In the data rows, zero lies at 4.5, halfway between 4 and 5.
Here are some points:
tensor([5, 5, 5, 5, 5, 4, 5, 4, 4, 4, 5, 5, 4, 5, 6, 6])
tensor([4, 2, 0, 5, 5, 4, 3, 4, 3, 6, 5, 7, 8, 3, 3, 2])
tensor([6, 5, 9, 2, 7, 5, 3, 6, 6, 4, 6, 0, 3, 7, 8, 5])
tensor([7, 6, 9, 2, 4, 4, 6, 4, 7, 7, 7, 1, 1, 9, 7, 6])
tensor([7, 5, 9, 1, 3, 4, 6, 5, 8, 7, 6, 1, 0, 9, 7, 5])
tensor([4, 3, 8, 4, 6, 7, 4, 2, 5, 8, 7, 3, 4, 5, 6, 4])
tensor([3, 3, 0, 9, 5, 3, 3, 4, 0, 3, 4, 9, 9, 0, 0, 3])
tensor([5, 5, 7, 4, 5, 4, 4, 5, 5, 4, 6, 4, 4, 5, 5, 5])
tensor([5, 2, 8, 5, 5, 5, 4, 4, 6, 7, 6, 4, 4, 7, 7, 5])
tensor([4, 5, 1, 9, 3, 2, 3, 5, 0, 1, 3, 9, 9, 0, 0, 4])
tensor([5, 1, 7, 4, 6, 6, 6, 4, 6, 8, 8, 2, 2, 7, 9, 6])
tensor([4, 3, 0, 7, 4, 3, 4, 5, 1, 3, 3, 9, 9, 1, 1, 3])
tensor([6, 6, 5, 4, 5, 4, 4, 6, 4, 4, 5, 4, 4, 5, 4, 4])
tensor([5, 5, 6, 5, 5, 4, 4, 5, 4, 5, 5, 3, 6, 5, 5, 5])
tensor([4, 6, 5, 4, 4, 4, 5, 5, 6, 3, 4, 4, 4, 5, 5, 4])
tensor([6, 4, 7, 3, 5, 4, 5, 4, 5, 8, 6, 3, 1, 8, 7, 5])
tensor([2, 5, 0, 9, 3, 4, 3, 5, 0, 1, 3, 9, 9, 0, 0, 3])
tensor([6, 7, 9, 2, 5, 4, 4, 5, 7, 5, 6, 0, 3, 7, 6, 4])
tensor([3, 7, 1, 7, 5, 4, 3, 6, 1, 0, 3, 7, 9, 0, 0, 4])
tensor([4, 4, 3, 5, 5, 5, 4, 4, 5, 4, 4, 5, 6, 4, 3, 4])
tensor([4, 2, 1, 9, 4, 3, 4, 5, 1, 3, 3, 9, 9, 2, 2, 4])
tensor([5, 3, 4, 6, 4, 3, 5, 4, 3, 6, 6, 6, 5, 5, 5, 3])
tensor([6, 3, 9, 4, 5, 5, 5, 4, 5, 9, 9, 4, 4, 7, 7, 6])
tensor([5, 4, 5, 6, 5, 4, 4, 5, 4, 5, 4, 4, 6, 4, 4, 4])
tensor([4, 3, 4, 7, 4, 4, 4, 5, 2, 4, 5, 7, 7, 3, 3, 5])
tensor([5, 1, 2, 7, 4, 3, 5, 4, 2, 6, 5, 8, 6, 4, 3, 4])
tensor([4, 5, 0, 6, 4, 3, 4, 5, 3, 5, 3, 7, 7, 4, 2, 2])
tensor([6, 3, 9, 3, 5, 5, 6, 4, 7, 8, 9, 0, 2, 9, 9, 5])
tensor([3, 5, 1, 5, 5, 4, 4, 5, 3, 2, 2, 6, 7, 2, 2, 4])
tensor([5, 8, 4, 4, 4, 4, 5, 6, 5, 2, 3, 4, 4, 4, 3, 5])
tensor([3, 5, 5, 4, 5, 5, 4, 4, 6, 2, 4, 5, 6, 3, 4, 6])
tensor([6, 5, 9, 8, 6, 5, 3, 8, 4, 4, 6, 3, 3, 5, 6, 7])
tensor([4, 5, 2, 4, 4, 4, 5, 4, 5, 4, 4, 6, 5, 4, 3, 4])
tensor([6, 4, 5, 3, 4, 4, 6, 3, 6, 8, 6, 4, 0, 9, 8, 4])
tensor([4, 4, 4, 2, 3, 4, 7, 3, 7, 7, 5, 4, 1, 9, 6, 3])
tensor([4, 4, 4, 4, 3, 5, 6, 3, 6, 5, 5, 6, 2, 6, 5, 5])
tensor([5, 6, 6, 6, 6, 6, 3, 6, 4, 2, 4, 4, 7, 1, 3, 5])
tensor([4, 6, 1, 5, 2, 4, 5, 5, 4, 4, 4, 9, 3, 4, 2, 4])
tensor([6, 3, 7, 3, 6, 5, 5, 4, 5, 7, 6, 2, 2, 7, 8, 5])
tensor([4, 6, 5, 6, 6, 6, 2, 7, 2, 1, 4, 4, 8, 0, 2, 5])
tensor([7, 3, 9, 5, 6, 9, 5, 3, 6, 8, 9, 0, 0, 9, 9, 8])
tensor([4, 6, 7, 3, 8, 6, 2, 6, 4, 3, 6, 2, 5, 2, 5, 7])
tensor([5, 6, 3, 6, 3, 3, 4, 5, 3, 3, 4, 7, 5, 3, 3, 4])
tensor([5, 2, 4, 5, 5, 5, 5, 3, 5, 7, 4, 3, 4, 6, 7, 4])
tensor([3, 5, 2, 5, 1, 3, 7, 4, 5, 3, 4, 8, 3, 6, 4, 4])
tensor([5, 7, 4, 4, 3, 3, 5, 3, 3, 5, 6, 7, 1, 7, 5, 5])
tensor([4, 7, 7, 8, 6, 7, 3, 7, 4, 2, 7, 4, 9, 0, 1, 7])
tensor([4, 6, 2, 4, 3, 3, 5, 4, 5, 5, 3, 7, 3, 6, 3, 3])
tensor([2, 7, 0, 7, 5, 4, 4, 7, 3, 0, 0, 7, 9, 0, 0, 3])
tensor([6, 3, 9, 5, 7, 6, 4, 5, 5, 6, 7, 1, 5, 4, 6, 7])
Then 12 other points, each followed by its number:
tensor([6, 6, 8, 5, 7, 6, 3, 7, 3, 3, 4, 1, 7, 2, 5, 6]) 0
tensor([6, 2, 9, 5, 6, 6, 4, 4, 5, 6, 7, 2, 4, 5, 6, 6]) 1
tensor([5, 2, 9, 3, 5, 5, 5, 3, 5, 7, 8, 2, 3, 7, 9, 7]) 2
tensor([6, 2, 7, 4, 7, 5, 3, 4, 5, 7, 6, 2, 4, 5, 8, 5]) 3
tensor([4, 5, 6, 6, 4, 5, 4, 6, 5, 4, 7, 5, 5, 2, 4, 6]) 4
tensor([5, 6, 6, 6, 5, 5, 4, 5, 4, 4, 5, 4, 5, 3, 5, 5]) 5
tensor([4, 7, 5, 5, 5, 5, 4, 5, 4, 4, 5, 4, 6, 3, 3, 5]) 6
tensor([6, 4, 9, 2, 5, 4, 5, 3, 6, 8, 8, 4, 2, 8, 8, 5]) 7
tensor([4, 6, 2, 5, 6, 4, 3, 6, 4, 2, 2, 4, 8, 2, 2, 4]) 8
tensor([4, 6, 1, 5, 2, 3, 4, 5, 3, 3, 2, 7, 5, 3, 1, 3]) 9
tensor([4, 9, 5, 3, 6, 4, 4, 6, 5, 1, 3, 3, 5, 3, 4, 5]) 10
tensor([4, 3, 7, 5, 7, 5, 5, 3, 7, 5, 5, 2, 4, 6, 7, 4]) 11
Which of these numbered points is nearest to each point below by angle, seen from the average point of the first points? Its number follows each.
tensor([4, 4, 6, 4, 6, 5, 5, 4, 6, 5, 5, 4, 4, 6, 6, 4]) > 11
tensor([3, 2, 0, 6, 1, 2, 5, 5, 2, 5, 1, 9, 4, 5, 2, 2]) > 9
tensor([4, 5, 4, 5, 5, 5, 4, 4, 6, 5, 6, 6, 4, 4, 3, 5]) > 4
tensor([5, 4, 2, 6, 5, 4, 4, 7, 4, 3, 3, 4, 9, 2, 3, 3]) > 8
tensor([4, 5, 0, 4, 2, 4, 6, 5, 4, 4, 2, 7, 4, 4, 3, 4]) > 9
tensor([5, 4, 7, 3, 3, 4, 6, 4, 8, 7, 5, 3, 2, 7, 5, 4]) > 7
tensor([5, 3, 8, 3, 6, 6, 4, 4, 7, 7, 7, 3, 3, 7, 9, 6]) > 2
tensor([6, 7, 6, 4, 3, 4, 4, 4, 4, 6, 5, 4, 2, 6, 4, 5]) > 7
tensor([4, 6, 2, 4, 5, 4, 4, 6, 5, 2, 1, 4, 6, 2, 3, 4]) > 8
tensor([6, 6, 3, 5, 5, 4, 4, 5, 5, 3, 3, 4, 6, 3, 3, 3]) > 8
tensor([4, 2, 6, 5, 5, 5, 4, 1, 5, 7, 7, 4, 3, 7, 9, 6]) > 2
tensor([5, 5, 8, 3, 7, 6, 2, 5, 3, 3, 5, 0, 5, 2, 5, 6]) > 0
tensor([7, 7, 9, 3, 7, 6, 2, 5, 3, 2, 5, 0, 5, 3, 5, 7]) > 0
tensor([5, 7, 7, 4, 3, 5, 6, 3, 6, 6, 6, 4, 2, 6, 3, 4]) > 7
tensor([4, 3, 5, 4, 4, 5, 6, 4, 5, 6, 4, 3, 3, 7, 7, 5]) > 2
tensor([6, 6, 9, 5, 6, 7, 4, 5, 6, 5, 7, 0, 5, 5, 7, 6]) > 1
tensor([5, 5, 7, 4, 6, 6, 3, 4, 2, 4, 5, 3, 5, 4, 4, 6]) > 0
tensor([4, 3, 6, 5, 5, 5, 5, 5, 6, 5, 4, 3, 5, 6, 5, 4]) > 11
tensor([4, 5, 0, 4, 6, 4, 4, 6, 4, 2, 0, 4, 6, 1, 3, 3]) > 8
tensor([2, 4, 0, 5, 2, 3, 6, 5, 3, 2, 1, 9, 4, 3, 2, 4]) > 9
tensor([5, 6, 8, 2, 7, 7, 0, 5, 1, 3, 4, 1, 4, 2, 4, 8]) > 0
tensor([6, 2, 6, 4, 7, 6, 4, 3, 4, 7, 6, 1, 4, 6, 8, 6]) > 3
tensor([9, 9, 9, 3, 9, 7, 0, 6, 2, 2, 5, 0, 6, 2, 5, 7]) > 0
tensor([4, 5, 4, 5, 5, 5, 4, 6, 4, 2, 2, 5, 6, 0, 3, 5]) > 8
tensor([4, 3, 6, 6, 5, 5, 4, 4, 4, 5, 5, 4, 6, 5, 5, 5]) > 1
tensor([4, 2, 6, 2, 6, 6, 5, 3, 7, 7, 6, 3, 4, 6, 7, 5]) > 2
tensor([4, 4, 6, 3, 4, 4, 6, 4, 7, 6, 6, 4, 3, 7, 7, 4]) > 7
tensor([5, 4, 3, 7, 6, 4, 2, 4, 1, 3, 5, 6, 8, 2, 4, 4]) > 8
tensor([4, 4, 8, 4, 5, 6, 4, 4, 5, 6, 6, 3, 5, 5, 6, 5]) > 1
tensor([5, 4, 1, 5, 3, 3, 6, 5, 4, 5, 4, 7, 3, 4, 4, 3]) > 9
tensor([4, 6, 6, 5, 8, 6, 1, 5, 2, 2, 3, 1, 5, 2, 5, 6]) > 0
tensor([4, 3, 6, 2, 3, 4, 6, 3, 6, 7, 6, 5, 1, 8, 7, 5]) > 7
tensor([4, 6, 3, 7, 5, 5, 3, 4, 4, 2, 3, 6, 7, 2, 2, 5]) > 8
tensor([3, 4, 5, 5, 3, 5, 5, 5, 5, 4, 5, 5, 5, 5, 5, 5]) > 4
tensor([4, 4, 5, 4, 4, 5, 6, 4, 6, 5, 6, 4, 4, 5, 6, 5]) > 2
tensor([4, 6, 3, 4, 5, 5, 1, 5, 3, 2, 1, 3, 6, 3, 3, 5]) > 8
tensor([5, 6, 8, 5, 3, 4, 5, 3, 5, 5, 8, 6, 3, 7, 5, 6]) > 7
tensor([5, 4, 7, 5, 4, 4, 6, 5, 3, 6, 6, 5, 5, 4, 5, 6]) > 2
tensor([3, 7, 4, 5, 6, 5, 2, 4, 4, 3, 5, 4, 6, 2, 3, 4]) > 6
tensor([3, 2, 5, 5, 5, 6, 3, 3, 3, 4, 5, 6, 6, 3, 3, 6]) > 4
tensor([4, 4, 3, 5, 2, 4, 6, 4, 3, 4, 4, 6, 3, 6, 4, 4]) > 9
tensor([5, 5, 6, 6, 6, 6, 3, 4, 4, 6, 7, 5, 5, 4, 3, 4]) > 1
tensor([6, 4, 8, 4, 5, 5, 4, 4, 4, 6, 6, 3, 4, 6, 6, 6]) > 2
tensor([4, 6, 5, 4, 5, 6, 4, 5, 3, 4, 5, 4, 5, 3, 4, 6]) > 6
tensor([5, 3, 4, 5, 6, 5, 4, 4, 5, 6, 5, 4, 5, 5, 6, 5]) > 3
tensor([6, 6, 9, 4, 5, 5, 4, 5, 6, 4, 6, 1, 5, 4, 6, 5]) > 1
tensor([3, 6, 0, 6, 2, 3, 5, 5, 4, 3, 1, 8, 4, 4, 1, 4]) > 9
tensor([5, 4, 5, 5, 6, 4, 4, 5, 5, 6, 5, 4, 6, 4, 5, 3]) > 3
tensor([3, 4, 1, 5, 2, 4, 5, 4, 3, 4, 4, 8, 4, 4, 2, 4]) > 9
tensor([5, 2, 3, 4, 3, 3, 6, 4, 5, 8, 6, 6, 3, 7, 5, 3]) > 7
tensor([4, 6, 2, 5, 3, 4, 6, 5, 4, 3, 3, 6, 4, 4, 3, 4]) > 9
tensor([4, 5, 5, 4, 5, 5, 4, 4, 3, 3, 6, 6, 4, 4, 5, 6]) > 4
tensor([3, 5, 5, 3, 6, 6, 6, 4, 7, 4, 5, 3, 3, 5, 5, 5]) > 11
tensor([6, 7, 8, 3, 7, 6, 2, 5, 3, 4, 5, 1, 4, 3, 5, 6]) > 0
tensor([4, 5, 0, 4, 1, 3, 4, 5, 3, 4, 2, 8, 5, 4, 2, 3]) > 9
tensor([5, 6, 2, 7, 3, 3, 5, 4, 3, 4, 5, 9, 5, 3, 2, 4]) > 9
tensor([4, 4, 0, 6, 2, 3, 6, 5, 4, 5, 2, 7, 4, 4, 3, 3]) > 9
tensor([4, 8, 5, 3, 6, 5, 3, 5, 5, 1, 4, 3, 5, 2, 3, 5]) > 10
tensor([4, 4, 6, 3, 5, 5, 5, 4, 7, 5, 5, 3, 4, 6, 5, 4]) > 11
tensor([3, 0, 5, 7, 2, 2, 6, 2, 5, 7, 6, 7, 4, 7, 8, 4]) > 2
tensor([5, 4, 5, 5, 5, 5, 3, 4, 5, 4, 5, 5, 5, 4, 4, 5]) > 4
tensor([4, 5, 1, 5, 2, 3, 6, 6, 4, 4, 2, 6, 5, 5, 3, 3]) > 9
tensor([2, 3, 0, 4, 1, 3, 7, 3, 5, 5, 5, 9, 3, 6, 3, 5]) > 9
tensor([5, 6, 6, 5, 6, 5, 3, 4, 4, 5, 4, 3, 4, 4, 5, 4]) > 5
tensor([6, 5, 5, 5, 4, 4, 5, 5, 3, 6, 4, 4, 3, 5, 4, 4]) > 7
tensor([4, 6, 6, 5, 4, 5, 4, 4, 4, 3, 5, 6, 4, 5, 3, 6]) > 6
